In the rows, zero is written as 128.
The same turns and mirrors carry the whole set onto itself, and each row onto the other rows of its family. Which rows share a family with each named row? Give them in list order.
These 32 rows form 4 families of 8 rows each.
Zama: [134 133 103 129 147 171 132 124 150 120 117 141 121 119 127 112 141 141
 133 159 112 122 109 114 103 164 140 145 120 111 104 115 124 123 136 151
 146  99 101 113 116 122 107 127  98 153]
Dazu: [136 148 113 146 139 154 125 127 144 130 111 146 107 115 125 119 159 152
 138 161 111 124 124 118 112 158 138 140 127 119 106 124 129 116 125 147
 139 104  98 133 124 110 107 122 133 135]
Ged: [127 114 104 151 137 153 122 134 149 128 136 117 125 117 134 143 124 135
 125 165 120 136 145 104 106 125 152 160 162 127  96 118 116 115 148 134
 151 111 102 125 130 126  98 132 137 156]
Keke: [141 119 123 103 125 164 114 115 122 117 127 122 123 110 133 135 126 147
 142 154  96 140 107 156  85 139 134 119 106 108 113  88 135 137 123 160
 121 123 104 150 132 136 133 147 100 138]
fov: [125 132 101 153 135 157 107 138 142 116 135 126 119 113 133 141 135 132
 125 160 113 143 135 119 124 139 161 173 149 136 102 117  98 110 153 140
 156 127  93 123 106 127 102 142 129 151]
gon: [133 131 145 122 135 129 130 115 131 108 124 134 118 112 137 145 134 138
 131 159 111 128 151 140 121 134 137 130 116 133 118 108 132 115 127 161
 137 104 123 126  96 120 126 145 135 156]
rofo: [121 127 121 172 136 143 103 127 129 124 149 129 128 111 130 148 139 128
 126 156 130 147 145 121 120 140 146 165 154 129  98 116 127 102 148 151
 146 135  92 140 121 127  96 145 143 144]
Rego: [133 133 112 133 111 140 130 115 118 133 134 109 121  87 148 166 114 115
 134 152 141 140 133 140 118 148 174 154 141 133 107  86 110 119 153 137
 147 144 128 138 103 145 135 147 137 148]
Fimek: [132 117 134 123 122 140 126 122 114 128 139 119 132 102 148 165 111 111
 120 140 140 125 149 144 115 140 158 148 142 126 100  99 112  98 152 145
 142 148 130 145 100 144 128 154 147 155]
sot: [132 111 132 124 109 140 126 120 111 124 123 126 113  89 144 148  97 107
 126 162 138 135 130 146 121 157 154 161 144 128  93  83 109 110 153 128
 139 139 131 149  99 128 125 157 139 153]
fasi: [127 128 116 133 133 167 138 122 158 116 115 150 118 130 129 120 138 152
 127 168 123 136 108 114  95 147 138 148 129 127  96 133 120 122 134 138
 119 102  98 129 131 121 104 125 109 150]
feraf: [136 121 132 131 128 144 125 114 104 137 131 122 131  99 144 161 117 115
 131 151 137 148 146 136 121 146 167 157 151 114 107  99 129  91 163 145
 145 138 118 147  93 125 136 158 135 153]
fafi: [143 124 101 120 124 196 121 130 123 148 114 149 129 130 128 131 138 127
 136 138 131 130  97 123  93 159 130 136 130  99  91 112 125 121 132 144
 128 132  95 159 123 131 124 120  99 110]
fupe: [134 128 126 117 129 138 125 106 132 116 120 118 115 101 137 148 139 121
 129 184 116 134 137 138 115 146 147 128 121 117 130  92 127 121 144 156
 129 104 120 118  99 113 128 143 122 165]
Zoman: [134  90 120 148 140 175 118 127 127 144 130 147 158 117 125 129 116 104
 126 151 151 134 126  96 104 154 132 151 149 115 102  81 119 118 150 154
 137 163 108 158 112 137 115 134 140 120]
Kez: [137 135 139  96 126 161 126 123 114 126 119 142 122 120 127 132 121 160
 149 144  99 141 115 154  95 144 138 124 104 113 104 107 135 128 123 150
 130 115 108 159 115 133 144 152 112 122]
Gedun: [113 122 110 153 136 161 104 127 131 126 151 125 126 116 130 138 143 121
 119 157 123 129 144 123 123 137 137 155 160 123  95 122 100  98 161 147
 151 125 100 131 122 116 111 137 143 147]
Bem: [145 111 134  99 129 169 138 128 111 145 114 142 141 103 135 126 102 133
 139 140 128 117 119 135  95 158 158 136 115 113  99  79 110 124 145 139
 137 157 127 166 112 146 146 151 149 123]
vidop: [131 109 113 137 145 172 124 125 129 149 137 147 146 114 122 139 119 119
 129 159 143 135 120 101 109 157 135 151 155 121  98  97 101 129 156 136
 150 167 106 150 109 124 126 132 159 112]
Rura: [119 134 117 136 140 159 127 125 150 122 129 140 116 121 124 105 152 149
 126 147 123 118 120 118 105 150 114 137 121 118  99 119 123 115 123 161
 140 101 100 124 132 119 104 125 123 144]
maz: [129 132 109 118 131 180 130 126 130 147 134 152 131 125 122 132 130 140
 134 137 139 142  86 120  88 158 116 140 127 114  88 116 126 132 120 142
 137 143  92 153 126 136 120 129 115 107]
rugo: [143 115 111 127 135 178 132 116 135 138 120 149 139 137 118 129 113 142
 137 154 132 134  95 100  87 153 132 131 143 112  89 114 124 142 138 131
 134 140  98 148 132 155 127 121 100 122]
zakuf: [142 114 121 120 121 162 131 127 123 130 119 133 132  92 141 126 109 136
 142 146 130 135 105 139  90 155 156 145 110 126 103  61 109 143 131 146
 126 165 131 168 125 157 137 146 146 128]
nos: [125 103 121 141 140 169 116 139 138 140 128 140 144 122 122 142 115 122
 118 170 143 150 119  94 106 133 146 153 159 111  99  92  98 130 154 124
 139 153 109 154 117 153 114 133 146 136]
Teniz: [138 115 126 123 125 130 136 102 117 104 127 116  96  99 133 149 112 134
 134 177 107 120 142 141 127 156 136 132 133 121 112  99 132 112 134 157
 140 109 120 133 108 122 117 146 120 159]
Nesib: [146 122 123 117 117 158 144 129 112 144 106 150 136 102 130 125 104 126
 140 132 141 141 122 124 104 154 160 145 124 128 109  71 122 123 131 148
 139 156 128 171 100 148 147 139 141 117]
vok: [143 132 125 117 118 160 120 134 112 119 111 145 119 119 133 131 126 148
 142 138 103 130 114 156  91 140 142 117 110 120  94  98 131 121 100 159
 122 129 109 172 121 145 133 136 112 132]
vol: [140  99 104 145 150 159 111 139 136 137 134 143 142 112 118 145 115 120
 130 163 135 135 117 100 107 145 142 153 144 140  97  84 103 140 148 146
 150 171 102 146 111 148 105 139 144 130]
busu: [154 115 127 113 118 168 133 119 103 138 119 136 120  95 137 127  86 124
 151 144 122 129 113 143  89 153 142 147 132 118  91  65 114 147 128 138
 144 141 127 165 112 146 135 147 136 126]
kage: [137 112 109 119 146 183 120 132 130 141 131 153 140 126 118 140 124 127
 128 153 130 135  78 123  87 158 129 139 121 108  85 101 126 138 135 146
 128 145  94 149 123 150 108 135  93 133]
sidil: [141 127 135 103 121 167 131 115 109 108 121 138 100 108 129 131 116 146
 141 169 101 138 111 157 100 145 127 135 111 107 111  92 118 135 108 155
 123 114 111 162 112 140 123 141 115 139]
tel: [139 121 145 128 146 135 119 112 121 109 116 132 114 109 135 140 142 138
 136 174 103 120 145 141 108 147 146 122 122 110 110 100 138 104 131 167
 131 111 115 136 108 111 121 145 135 166]

Same family as Zama: Keke, fov, Rego, fupe, zakuf, vol, kage
Same family as Gedun: gon, Fimek, Kez, Bem, vidop, Rura, maz
Same family as rofo: Dazu, feraf, fafi, Zoman, Nesib, vok, tel

The same turns and mirrors carry the whole set onto itself, and each row onto the other rows of its family. Which rows share a family with each named row? Give them in list order.
These 16 rows form 4 families of 4 rows each.
K: [137 122 128  91 168 102 133 124 144 102 111 137 140 159 109 129 102 145
 109 195 113 143 128 135 168 109 159 132 106 118 138 118 126 139 129 112
 130 108 116 142 131 117 144]
T: [162 114 100 103 115 125 124 104 140 113 114 118 154 144 158 110 122 118
 107 165 138 149 130 128 166 137 161 132 110 141 114 151 133 153 120 154
 133 117 116 132 146  99 121]
D: [172 100 103  90 124 107 102  91 163 103 109 113 128 153 119 133 113 124
 154 192 127 149  95 102 159 151 130 148 122 136 133 105 168 159 131 116
 140 114 110 117 135 113 156]
V: [177 108 129  97 142 115 102  93 168 114 110 103 123 145 141 126 119 122
 136 178 104 155 107 114 158 139 163 134 126 143 153 110 142 173 120  79
 130  94 108 146 124 119 162]
E: [163 109 102 112 123  98  95 107 135 115 118 116 151 167 134  99 110 128
  96 189 134 146 144 122 157 141 172 137 122 140 117 152 134 165 136 158
 128 117 102 138 136 115 132]
X: [178  95 114  94 148  97 104  85 154 107  96 112 131 163 125 132 115 135
 147 188 110 151 116 104 177 136 164 136 129 143 155 119 148 174 121 108
 123 105 109 129 107 128 156]
M: [151 129 137  98 154 123 130 124 151 101 116 128 130 137 117 121 117 124
 103 189 111 148 123 143 154 119 157 136 112 128 148 105 128 144 131  83
 137 107 104 155 143 113 139]
C: [157 113 125 148 126  96 114 132 150 110 145  98 152 129 109 125 115 114
 109 160 124 161 116 122 152 143 188 130 126 127 100 120 144 172 130  96
 112 129 122 137 134 122 160]
H: [169 113 118 128 107 112  85 125 149 112 123 114 140 148 140 112 122 103
  91 178 129 149 127 137 142 149 168 132 132 143 113 142 139 177 132 132
 131 116 110 137 140 109 129]
B: [139 123 124 110 155 109 151 119 154  98 112 126 146 135 119 143 130 134
 117 173 133 127 118 140 172 108 153 123 114 110 130 104 137 131 117 121
 135 119  99 135 143 112 131]
F: [145  85 108 132 139 101 144 119 138 114 146  81 149 135 119 127 115 115
 127 148 139 155 116 102 187 139 181 132 117 126 111 114 158 151 114 113
 120 125 114 134 138 114 165]
R: [175  94 124  97 145 113 117  82 166 124 103  89 137 140 137 139 127 120
 147 169 118 155  99 108 168 140 161 125 118 142 142 115 145 157 113 137
 144  97 112 123 111 118 149]
Q: [146 115  81 127 146 104 129 113 158 104 154 102 139 145 121 124 105 120
 140 166 110 154  98 108 157 151 165 142 102 110  95 115 167 174 133 115
 117 134 111 125 151 123 159]
L: [168 123 101 113 118 115 111 108 143 115 123 111 129 160 121 113 106 116
 109 187 135 160 129 100 147 145 158 150 117 132 109 135 136 147 144 147
 164 126  89 117 164 104 137]
Z: [142 130 120 100 167 126 133 123 161 104 130 141 132 138 107 138 104 126
 123 187 118 145 116 102 156 114 156 132 101 105 123 119 141 150 150 120
 157 125 121 124 150 107 150]
G: [148 105  99 140 143  83 127 125 139 107 131  97 157 154 106 124  97 130
 120 165 126 162 121 108 167 151 191 133 114 112 110 127 149 167 122 109
  97 131 122 134 127 131 163]

Same family as D: Q, L, Z
Same family as H: V, M, C
Same family as T: B, F, R

The same turns and mirrors carry the whole set onto itself, and each row onto the other rows of its family. Which rows share a family with each named row? Give them in list order.
These 28 rows form 7 families of 4 rows each.
beb: [ 93 144 127 126 136 133 111 123 116 138 129 139 139 105 172 149 121 114
 126 100 117 119 160 154 125 124 106 143 133 138 148 119 145]
gul: [112 136 114 158 126 165 121 142 142 130 109 165  97 137  99 166 124 102
 111 107 128 127 157 120 127  94 122 158 154 126 118 123 134]
konid: [118 154 124 162 134 171 117 136 128 154 101 167 102 140 100 161 115 114
 117 115 150 116 151 122 135 110 103 136 147 118 110 126 126]
sef: [105 125 122 136 153 173 129 141 130 176 120 164 135 102 121 126 129  83
 115  90 133 104 164 119 147 135 107 139 132 103 135 139 132]
Pova: [ 99 139 131 122 135 152 112 121 144 138 119 154 145 109 176 143 125 122
 124  96 108  98 148 162 128 116  93 128 137 146 145 137 150]
pif: [ 90 122 124 138 136 163 109 138 122 167 119 149 140 110 117 139 124  78
 112 110 119  95 161 151 139 126 104 155 133  83 138 156 140]
Piput: [ 88 138 126 151 143 152  76 132 155 123 128 162  95 135 136 141 139 133
 126 111 114 123 148 150 125 117  94 149 143 146 129 128 118]
bipur: [107 136 121 144 135 185 111 143 139 149 100 169  90 125 101 155 121 113
 113 110 136 111 149 105 143 104 113 127 155 108 114 137 131]
mir: [109 134 137 145 133 165 127 133 119 167 121 148 146 108 123 142 119  87
 115  84 106 103 163 144 133 129  96 136 116  95 145 135 151]
zolig: [108 138 126 147 138 170 125 144 118 170 114 147 153 115 113 138 115  84
 109  98 135 101 158 140 142 150  96 144 133 106 132 137 135]
Duba: [ 99 137 117 128 137 166  85 127 146 121 114 171  93 141 134 175 130 136
 113 112 121 108 146 149 144 110 111 143 139 158 132 136 126]
tet: [117 130 133 134 152 140 114 135 111 178 114 146 133 104 119 151 116  87
 105 104 124  96 160 151 133 133 105 138 133  95 143 142 137]
sepun: [ 86 146 125 121 129 157 120 126 132 142 117 141 152 108 167 131 112 117
 120  99 138  95 155 150 125 126  96 151 142 146 134 135 161]
Tiro: [ 80 137 130 127 137 140 111 117 136 141 127 151 131 104 177 126 127 119
 123 105 125 101 162 155 121 106  98 146 135 113 135 133 147]
zekul: [ 97 152 108 156 132 166 104 140 138 154 122 166 108 138  94 168 121 102
 129 128 122 120 147 131 133  96 103 139 159 107 118 143 131]
Tagaz: [105 137 127 141 136 141  80 138 136 124 119 154 100 133 123 161 126 132
 112 110 113 116 145 153 118 111  95 149 149 170 142 135 140]
sar: [ 91 129 126 134 143 164  85 130 165 127 124 154  98 131 136 158 130 135
 119 112 116 104 130 143 135 102 101 147 142 157 121 117 154]
renug: [ 98 135 134 141 132 165  86 126 144 123  98 157  95 136 137 142 124 138
 113 105 140 104 144 146 131 119 101 160 139 165 126 132 136]
siz: [119 127 128 155 141 161 126 150 139 155 109 145 137 114 103 135 119  79
  99  88 117 101 157 141 125 122 115 145 147  89 135 140 141]
Mopaf: [ 91 128 124 137 134 177  93 138 154 105 108 154 101 124 128 136 133 137
 116 103 120  98 150 128 132 106  95 141 151 163 130 139 137]
tepaf: [108 128 122 160 147 177 105 127 143 159 108 160  96 136  96 176 130 100
 122 117 124 106 139 126 148  97 114 144 135 114 114 121 139]
nusa: [ 85 138 117 128 143 163 129 129 140 132 128 147 147  99 163 120 132 110
 128  90 125 102 169 131 133 117  98 142 138 148 141 134 149]
ripo: [106 125 121 120 141 151  93 128 164 121 117 162 100 119 144 149 130 121
 119 106 124 111 154 144 124 123 110 165 155 166 128 121 126]
nipa: [117 146 117 146 134 168 118 135 124 154 121 172  94 135  87 175 116 103
 110 110 128 110 160 130 137 103 108 144 128 106 122 132 139]
nusin: [109 122 126 153 153 160 132 131 128 165 122 145 146 106 120 152 134  80
 112 107 120  89 157 138 146 120  97 138 125  91 127 123 145]
babo: [ 84 127 130 129 143 154 113 129 145 131 137 135 151 105 169 141 133 114
 115 102 112  95 147 150 138 124  94 140 130 129 133 113 159]
tofa: [ 98 138 127 120 143 155 120 121 150 138 112 138 148  97 172 134 113 105
 120  92 119 101 159 151 127 128 121 141 156 117 136 128 143]
mito: [110 147 121 154 132 158 101 139 114 153  98 151 101 135  99 182 113 107
 113 114 122 121 145 136 134  97 124 134 153 110 128 140 139]

Same family as tepaf: sar, nusin, babo
Same family as sepun: konid, zolig, renug
Same family as tofa: gul, siz, ripo
Same family as Pova: mir, Duba, nipa

The same turns and mirrors carry the whole set onto itself, and each row onto the other rows of its family. Which rows share a family with each named row? Give them in list order.
These 32 rows form 4 families of 8 rows each.
zokeb: [125 127 122 109 105 112 129 110 127 119 143 150 131 128]
vamip: [122 117 139 127 109 112 127 107 120 124 137 152 133 123]
pivev: [129 124 137 118 109 107 125 112 119 126 138 155 129 132]
futu: [119 134 113 109 116 120 135 116 139 106 112 134 130 149]
Nilu: [124 135 110 106 125 125 134 114 145 104 118 131 132 146]
pav: [153 133 142 133 112  99 128 141 124 143 125 121 126  99]
koni: [134 110 145 106 131 147 126 124 119 148 136 140 138 115]
Pepa: [126 119 121 107 143 155 130 129 149 123 111 125 135 136]
Vepag: [141 159 134 119 123  96 144 139 113 124 109 114 125 121]
med: [134 120 127 106 139 155 131 126 145 128 106 112 138 135]
Taz: [137 162 128 120 125 102 148 143 111 119 113 115 131 125]
vez: [140 145 130 128 157 143 125 154 113 117 119 124 119 127]
napab: [128 110 150 115 137 152 133 119 125 140 134 138 140 116]
lolo: [149 122 148 143 145 128 113 152 126 130 119 121 125 107]
Lipup: [149 132 128 130 105 103 135 137 134 137 131 116 127  97]
kek: [134 161 121 109 129 107 153 137 113 124 118 113 126 119]
rufe: [127 125 129 110 142 150 140 117 146 126 105 116 140 134]
dumor: [152 121 145 146 142 128 116 154 133 134 127 125 130 106]
dagib: [132 107 141 109 127 149 128 126 135 143 139 146 134 115]
Zivo: [125 124 131 111 102 114 133 115 125 125 141 155 129 127]
muzi: [137 146 134 132 160 130 129 154 118 114 107 118 130 128]
veg: [156 143 124 131 103 102 133 141 132 139 130 122 121 108]
tadu: [128 135 120 117 116 115 128 114 143 106 107 127 130 152]
mamom: [152 138 139 135 108 100 136 143 126 138 131 121 131 102]
vuke: [138 148 140 127 156 126 130 150 115 112 103 113 123 129]
Piv: [122 132 118 121 115 110 136 106 142 111 108 128 135 143]
Fil: [149 118 141 148 140 131 113 149 138 121 133 127 120 105]
Poge: [141 166 120 112 126 117 149 143 115 124 115 114 122 128]
difeb: [130 119 124 104 143 160 130 125 148 120 122 124 136 132]
lofef: [133 108 136 108 123 147 126 120 131 136 148 144 135 113]
veger: [153 123 133 146 134 129 110 151 131 131 133 133 118 107]
tum: [133 148 134 126 165 133 130 147 117 109 118 125 121 128]

Same family as mamom: futu, Pepa, Taz, dumor, dagib, Zivo, muzi
Same family as Poge: vamip, vez, napab, rufe, veg, Piv, veger

The same turns and mirrors carry the whole set onto itself, and each row onto the other rows of its family. Which rows share a family with each named row? Give them in list order.
These 15 rows form 5 families of 3 rows each.
bog: [128 137 132 147 145 110 151 134 142 132 119 124 126  83 119 125 102 133
 169  89 114]
lodob: [144 150 145 152 131 120 158 125 124 151 129 114  84 133 133 156 132 124
 134 124 100]
tof: [115 140 136 139 140 104 148 131 137 152 111 135 126  86 118 126 115 136
 166  90 124]
did: [133 139 118 161 141 110 141 137 136 137 113 132 126  92 121 126 114 126
 162  81 127]
Bobi: [170 138 144 131 123 107 138 118 115 112 130 130 123 108 131 117 138 167
 139 118 135]
sese: [142 156 131 141 136 122 158 134 116 148 118 107  92 142 130 149 123 132
 147 125  91]
vup: [120 142 124 149 137 102 144 124 138 126 113 118 132 102 116 126 114 128
 176  86 113]
Maku: [155 145 148 135 108 102 138 121 129 117 146 135 123 117 117 125 138 170
 137 120 136]
los: [165 127 142 133 115 129 140 132 121 119 138 126 121 113 124 115 146 163
 131 121 135]
seb: [172 141 146 143 106 116 145 123 127 109 136 128 118 103 127 122 132 171
 131 117 128]
tufit: [115 143 132 157 146 121 150 138 129 136 115 128 137  90 113 129 113 130
 164  91 117]
Raf: [142 159 141 144 135 132 159 123 129 145 118 114  84 122 127 148 125 127
 137 136  90]
Vavub: [139 167 149 147 123 119 159 124 122 152 115 123  91 131 119 145 140 119
 147 133  98]
Kuni: [132 163 142 134 138 136 154 129 130 156 126 104  91 131 125 148 139 139
 138 125 100]
gem: [177 140 148 135 102 118 135 117 126 127 129 132 125 106 126 122 140 154
 131 106 136]

Same family as bog: seb, Raf
Same family as Kuni: vup, gem
Same family as did: sese, los

